In the rows, 128 means zero.
One turn moves every row onto another: examples first, then more rows asked:
z_43: [124 127 114 134 125 100 155 173 125 148 136 121 117 126 125]
z_158: [135 124 108 135 136 131 127 128 130 133 147 141 122 153 170]
z_693: [113 123 126 118 157 98 141 122 144 150 159 143 143 127 120]
z_770: [121 113 158 116 111 145 120 120 109 127 119 143 106 138 153]
z_781: [109 137 124 142 132 80 122 125 123 125 124 120 123 134 90]
z_333: [135 91 157 116 144 140 137 142 124 125 115 122 136 115 107]
z_186: [142 139 123 146 119 123 112 113 136 115 137 109 111 146 162]
z_942: [127 107 156 125 117 143 124 113 107 122 110 131 105 129 153]
z_959: [129 110 152 129 125 141 125 108 116 119 110 127 113 114 164]
z_131: [137 131 101 125 133 143 125 115 120 130 139 149 118 157 155]
z_296: [132 126 94 124 142 117 163 153 114 146 122 137 123 116 117]
z_371: [129 178 126 119 102 109 124 140 137 121 136 107 119 109 114]
z_828: [123 153 130 131 106 96 135 166 137 136 143 106 115 122 123]
z_737: [135 135 121 132 122 153 134 160 96 115 118 121 99 124 111]
z_510: [124 131 142 135 139 86 126 104 145 128 143 99 125 122 107]
z_665: [137 129 118 146 129 121 121 126 138 126 146 120 118 147 174]
z_720: [116 123 158 111 112 147 118 123 117 129 129 150 117 132 163]
z_847: [116 130 121 105 150 113 137 111 130 147 151 154 137 137 99]
z_478: [126 133 169 99 126 143 113 138 143 118 136 128 148 107 115]
z_366: [123 118 175 104 121 137 117 152 138 125 137 126 138 124 109]
z_857: [117 123 137 134 151 85 135 119 152 140 155 115 137 119 124]
z_304: [101 158 115 119 136 97 118 122 127 131 137 151 141 130 96]
z_650: [121 155 126 122 123 151 128 177 120 123 149 140 123 115 138]
z_515: [133 125 157 102 141 147 121 126 139 114 125 127 153 94 116]
z_618: [145 144 116 135 117 134 109 100 125 111 129 117 107 151 147]
z_617: [124 144 125 122 118 155 131 174 103 124 136 138 108 130 119]
z_446: [128 98 169 113 130 135 128 154 127 128 127 123 131 128 106]
z_81: [122 138 126 107 138 114 128 95 123 135 138 138 124 140 82]
z_9: [127 157 124 132 131 146 127 165 129 114 144 124 130 93 149]
z_562: [125 119 152 123 127 142 122 111 125 120 121 135 123 107 174]
z_101: [138 151 90 112 137 131 151 127 113 131 115 137 127 103 108]
z_34: [142 140 106 125 123 145 116 102 117 119 130 138 110 156 143]
z_912: [110 130 117 149 147 77 130 125 128 127 123 118 132 120 104]
z_71: [108 136 109 141 156 84 132 124 133 130 131 134 146 111 114]
z_193: [119 126 155 114 120 145 118 118 125 126 130 146 125 117 173]
z_699: [142 137 119 143 131 148 134 149 105 106 113 105 106 102 122]
z_198: [136 177 106 109 118 126 132 120 125 119 121 123 125 99 106]
z_465: [104 152 123 127 127 90 116 124 121 127 131 137 127 140 86]
z_286: [137 149 121 142 135 145 130 152 122 106 126 107 121 87 141]
z_436: [127 139 137 121 132 100 122 92 132 125 134 111 118 132 86]
z_69: [138 105 150 111 150 146 133 127 130 118 114 125 146 98 113]
z_65: [103 150 108 126 151 93 126 123 132 132 138 149 150 115 110]

z_186 -> z_665
z_101 -> z_198
Where do these go?
z_81 -> z_436
z_69 -> z_515
z_959 -> z_562
z_617 -> z_737
z_71 -> z_65

